Rows are one point carried round by a steady rotation, each followed by how many ticks it has turned.
The counts run from 0 to 359.
[ 1.96 -1.07 -1.41 -1.34  0.99 -0.60  0.47  2.24 -1.98  3.25  0.67  1.56
  0.60  0.14 -2.95 -2.39  3.97  0.80  1.19 -1.70 -1.76 -0.45  2.77 -3.63
 -1.28  2.73  0.90 -1.47  2.13 -0.56  1.44 -1.29]	65
[-2.24 -0.59  0.60 -2.86  0.98 -0.84 -2.70 -0.46 -1.08 -0.53 -3.20  0.05
  1.79  4.49 -0.09 -2.92  3.96 -2.82  1.98  0.37  1.36  0.17 -0.92 -0.01
 -2.35  0.75  0.13 -0.53 -2.02 -0.36 -1.38 -1.69]	156
[-0.85 -2.67 -1.28 -0.57 -2.05  0.10  0.29 -0.75 -0.01  0.97 -4.12 -1.22
  0.95 -0.88  0.96 -0.72  0.01 -1.84 -1.82 -3.97 -0.86  1.67 -1.69 -2.97
  2.42 -1.96  1.95 -4.94 -2.11  0.17  0.14 -0.09]	188
[ 2.33 -1.16 -1.43 -0.77  1.05  0.88 -0.50 -4.54  1.56  0.88  0.34  3.38
 -2.36  0.02  0.38 -3.00  0.50  0.68  2.37 -1.15 -2.90  1.62  0.69  0.88
  0.72  2.47  2.36  1.15 -2.31 -3.20  1.72 -1.20]	260
[ 0.41 -2.06  1.58 -2.15  1.41 -2.26  1.52  4.53 -0.14  2.14 -1.04 -0.42
  1.62  1.10  1.56  0.02  2.80 -2.76 -0.71 -3.54  2.43 -2.60  0.60 -0.07
 -0.44  0.24 -1.09 -1.13 -3.01 -0.50  0.81  1.89]	195
[ 2.62  0.66 -1.94 -2.80  1.04  3.29 -2.46 -2.88  0.99 -0.33 -1.62 -1.03
  0.51  0.15  0.29 -2.26 -0.08 -0.96  2.20  2.07 -2.57  2.46 -0.78  0.24
  0.85 -0.54  2.69  0.16 -3.21  1.24  1.20 -3.11]	314
[ 1.83 -4.48 -1.61 -3.20 -0.86  0.14  1.44  1.93 -0.48  1.50 -3.23  0.86
  0.10 -1.92 -2.68 -2.30  0.14 -2.23  0.96 -2.87 -1.52  2.23  1.73  2.43
 -0.23 -1.25  0.90  0.58 -0.60  2.61  1.57  1.49]	345
[ 1.11 -0.52 -3.54 -0.61 -1.01  0.38 -0.92 -0.96  0.55  1.81 -1.58  0.13
  2.44  0.80 -0.95 -2.39  0.86 -3.54 -0.29  0.67 -2.72  3.31  0.29 -4.24
  1.63 -1.82  2.46 -1.00  1.36  2.81  2.43 -1.03]	174
[-2.29 -2.57 -1.44 -2.73  0.27  1.21  2.52  1.59 -0.17  1.11 -2.38  1.27
  0.39  3.06  1.26 -0.34  1.15 -0.42  3.06 -0.25  2.80 -0.74 -0.64  1.17
 -0.57  0.27 -3.31 -3.75 -3.09 -1.06 -2.86 -1.24]	295
[ 0.40 -3.17 -2.04 -0.03 -0.26  1.25  1.45 -1.33  1.51 -0.26 -2.40 -1.16
  3.16 -2.07 -2.65 -0.67 -1.02 -1.18  0.62 -1.75 -0.75  1.47 -1.07 -2.43
 -1.79 -1.13  2.04 -4.19 -3.21  0.86  2.74 -0.17]	33
[-0.88 -1.28 -3.11  1.22  1.60 -0.37  3.42  1.37  1.60  1.96  0.65  1.50
  2.61  0.74 -2.33 -0.70  2.15  1.20 -2.52 -1.95 -1.62  1.19  2.37 -4.62
  1.25  1.74 -0.84 -2.03 -1.14 -0.59 -0.49  0.61]	80
[ 2.82 -0.52  1.58 -0.35 -1.52 -2.43 -3.91 -2.87  0.00  1.33 -0.34  1.20
 -3.30  3.03  0.39 -2.84  1.36 -3.25  1.38 -2.02  0.17  0.05 -0.97 -1.69
  1.42  0.69  0.61 -1.07 -0.62 -2.14  0.00 -3.00]	59
[ 1.60 -1.37 -0.32 -0.85  2.25 -0.69  3.14  2.56  4.07  1.85  1.24  0.33
  1.51  2.37 -2.69  1.31  0.03 -1.98 -2.60  0.59 -0.56  0.93  0.63 -1.99
  2.89  1.89 -3.05  0.56 -2.15  2.14 -0.20 -0.39]	83
[-0.96 -1.04 -0.22 -2.61  0.61  0.79  0.52  0.05 -0.09  1.39 -4.28  0.10
  0.20 -2.75  3.67 -1.83  2.32  1.68  2.49 -3.80 -0.01  0.72 -0.76  1.73
  0.38 -0.97  1.54  0.20 -3.35 -2.45  1.59  0.28]	148
[ 1.24  0.09 -0.51  0.96 -0.84 -2.57 -0.95 -2.16  4.35  1.40  0.94  0.39
 -0.29  2.00 -0.91 -0.15 -0.75 -4.00 -0.96 -1.73 -0.72  0.69 -1.39 -5.28
  3.66 -1.18 -0.17 -1.02 -0.27 -0.06  1.29 -2.03]	228
[-2.72 -2.11 -2.69 -3.84  1.13  0.86  3.45  2.20  0.99 -0.06 -0.86  1.88
 -0.55  0.58 -0.89  0.92  1.79  0.66  3.35 -2.19  1.34 -1.80  0.30  2.31
 -1.24 -0.16 -2.78 -0.67 -3.69 -1.17 -1.54  0.84]	293
[-1.17  0.12 -1.51 -2.95  3.01  2.04 -0.65  0.62  0.89 -1.26  0.56  0.86
  2.53  4.13 -0.45 -1.59  2.55 -1.80  3.16  1.49  0.75 -2.16  1.07  1.36
 -3.34  1.88  0.51 -0.88 -3.69 -0.08 -0.54 -0.30]	309
[ 1.52 -3.05  0.95 -2.53  0.43  0.72 -0.18  4.78 -2.04  3.36  1.17  0.05
 -2.17 -1.60  0.70 -0.89  1.32  0.23  1.25 -2.89 -0.89  0.30  1.25  0.16
  1.36  2.93  2.04 -2.31 -2.49  0.56  2.20 -0.96]	51
[ 3.67 -2.16 -0.40 -0.94 -0.01  0.68  1.61  2.94 -0.69  2.44  0.57  1.56
 -0.19  2.80  3.40 -1.97  0.25 -1.92  2.21 -0.85  2.29 -2.01  2.73  1.55
 -0.30 -0.40 -0.94 -2.13 -4.10 -0.96  0.54  1.04]	350
[ 3.96 -0.65 -0.72  1.91 -0.49 -0.56  0.86 -3.74  3.10  1.84  0.02  1.09
  1.22  1.69 -0.85 -0.81 -0.87 -1.38  2.64  0.25  0.78 -0.65 -0.91 -4.29
 -0.20 -0.96 -0.89 -2.88 -0.72 -2.73  1.42 -3.06]	73
[-2.15 -3.16  1.28 -1.43  0.32 -0.41 -1.82  1.63  0.36  0.49 -1.95 -0.72
  0.08 -2.01 -2.60 -1.77  1.17 -0.88  0.69 -5.19 -1.28  0.65 -0.36  0.09
 -0.85  2.15  3.75 -2.70 -1.91  0.43  2.64 -0.12]	48
[ 5.48  0.09 -0.90 -2.07  1.62 -0.38  0.68  1.73  1.25  1.33  2.18  0.17
  0.33  1.27 -4.40 -0.30  1.16 -0.11  2.76  0.65  0.66 -1.58  2.00 -1.99
 -0.68 -0.04 -3.33  1.37 -1.80  0.69  0.01 -2.49]	69
[-0.19 -2.54 -1.57 -1.99  0.42 -0.14  3.65  4.18  0.73  3.16  1.20  0.68
 -0.66 -1.41 -2.17  1.91  0.74 -0.05 -0.58 -2.49 -0.93 -0.51  0.50 -3.19
  2.68  1.72 -1.24 -3.52 -0.35  1.19  0.96 -0.47]	235
[ 0.03 -1.56 -2.13  0.44  2.07 -0.28  4.05  2.42  1.93  3.15  1.10  1.26
  2.30  1.84 -1.75 -0.08  1.77 -0.07 -2.80 -0.67 -1.30  0.98  1.81 -3.97
  2.16  2.20 -1.67 -1.54 -1.20  0.46 -0.38  0.19]	81
[-0.98 -1.33  2.10  1.03 -0.14 -2.66 -0.13  1.54  2.22  1.44  0.25 -0.57
  1.05  3.82  2.44 -0.17  0.71 -3.42 -2.04 -2.89  2.63 -0.03 -0.68 -1.88
  1.24  0.15 -0.49 -1.68 -5.51 -0.38  0.49  0.27]	42
[-2.04 -1.91 -2.04 -0.43  0.16 -1.27  0.85  0.28  3.12  0.34 -0.75  0.14
  0.65 -2.52 -5.13  0.41  1.16 -0.75  0.15 -5.22 -2.40 -0.06 -0.45 -3.92
  0.95  0.32  1.29 -1.54  0.63 -0.11  2.31  0.59]	232
[-0.74 -2.08  2.12  0.41 -0.53 -2.77 -0.88  0.81  2.29  1.33  0.05 -0.38
 -0.15  3.71  2.28 -0.40  0.13 -5.46 -2.00 -2.25  1.43  0.26 -1.41 -1.08
  1.67  1.10  0.36 -2.14 -4.40  0.12  1.04  0.10]	43
[ 0.87 -1.36 -1.03 -0.85  0.61 -1.17 -1.03  0.75 -1.54  2.05 -0.45  1.64
  0.88 -0.26 -4.04 -3.18  4.28  0.90  1.54 -3.22 -1.89  0.01  2.31 -3.22
 -1.28  2.29  1.62 -1.13  2.10 -1.12  1.08 -0.82]	64
[-0.24 -0.90 -1.28 -0.19 -0.66 -2.31 -0.74 -2.27  4.72  0.03  0.29  0.37
 -0.55 -0.92 -4.39  0.18 -0.27 -3.45 -0.68 -4.38 -2.42  1.00 -1.08 -3.36
  2.44 -0.97  0.98  0.06  0.05  0.41  1.85 -0.44]	230
[-0.70  0.39 -2.94  0.38 -0.88 -0.08 -2.53 -2.39  0.82  0.50 -1.92 -0.90
  3.58  3.14 -1.01 -2.73  1.56 -2.80  0.68  0.52 -0.55  2.14 -0.01 -5.23
 -0.16 -2.48  1.65 -2.32 -0.44  1.25  0.61 -1.56]	172
[ 2.23 -1.35  3.14  0.18  2.31  0.32 -0.61 -1.52  2.82  1.54 -2.29  1.05
  1.64  1.85  0.02 -2.33 -0.01 -0.64  4.34  0.07  1.12 -0.31 -0.78  1.50
 -1.77  2.04 -0.66 -1.36 -2.28 -2.66  0.76 -3.56]	256
[-1.71 -2.36 -1.60 -2.98 -0.37 -0.98  3.49  1.60  2.22  3.77 -2.39  2.92
 -0.48 -2.07  1.58  0.81  1.18 -2.45  1.95 -2.68 -1.33  0.54 -1.29  0.19
  2.06 -0.25 -0.21  0.43  2.08 -0.93  2.45  1.06]	289
[ 0.43 -1.72 -2.62 -4.40 -1.42  0.68 -0.56 -0.20  1.02  0.91 -1.42 -1.62
  0.02 -2.76 -1.19  0.57  0.18 -1.78  1.85 -0.23 -1.55  2.73 -2.77 -2.60
  1.20 -2.77  1.34 -0.30 -0.56  3.49  3.18 -2.20]	329
[-0.82  0.09 -5.50 -3.24  1.97  1.09  2.65  0.48  2.27 -0.17  2.76  2.61
  0.72  1.05 -3.37  0.16  2.05 -0.22  2.71  0.83 -1.59 -0.87  2.04 -1.56
 -0.93  0.17 -0.99  1.86 -0.84  0.12  0.53  0.84]	123
[ 2.17 -3.53 -2.54 -0.33 -0.47  1.16  3.25  1.14 -0.20  2.40  0.26 -0.26
  0.90 -2.45  1.25 -0.50 -1.12  0.39 -1.60 -1.52 -1.36  2.80  0.76 -1.61
  1.98 -0.42  1.40 -2.32 -4.36  1.39  2.41  0.81]	36
[ 1.37  1.83 -2.33 -1.15  1.58  2.50 -2.09 -2.31  1.26  0.17 -2.07 -1.15
  2.57 -2.09  1.34 -2.69  1.88  1.51  2.38 -0.60 -2.49  2.27  0.45 -1.17
  0.51 -1.78  3.31  1.11 -3.23 -0.63  2.02 -1.30]	316
[ 1.25 -1.44 -0.05  1.25 -0.39  0.97 -2.65 -3.13 -0.14 -0.63 -2.98  0.12
  1.57  2.97  0.08 -4.33  1.49 -2.65 -0.01 -2.54 -0.40  0.55  0.76 -0.66
 -0.82  0.12  3.27 -3.97 -2.78 -1.57 -0.29 -0.45]	356
[ 1.11  0.64 -1.04 -3.94  0.76 -0.38 -2.28  2.85 -0.84  1.09 -1.44 -0.05
 -0.48 -1.38 -0.02 -2.78  4.20 -1.11  2.08 -3.70 -1.69  0.06  2.41  1.07
  1.11 -0.87  2.43  3.23 -0.08  0.71  1.46  0.94]	8
[ 0.91  1.15 -0.93 -3.55  0.69 -0.23 -0.68  3.85 -1.27  1.78  1.00  0.59
  0.42  1.76  1.87 -1.21  4.65 -2.04  3.42 -1.44  1.33 -3.71  2.02 -1.46
 -1.40 -0.26  0.66 -0.22 -0.40 -1.03  1.18  0.39]	11
[ 1.34 -2.65 -1.21 -3.08  0.52  0.26  3.50  4.31  1.17  2.95  1.57  0.51
 -1.63 -1.19 -2.20  1.95  0.44  0.14 -0.42 -1.98 -0.44 -0.54 -0.05 -2.05
  3.00  1.61 -2.46 -2.14 -1.71  1.53  0.43 -0.77]	236
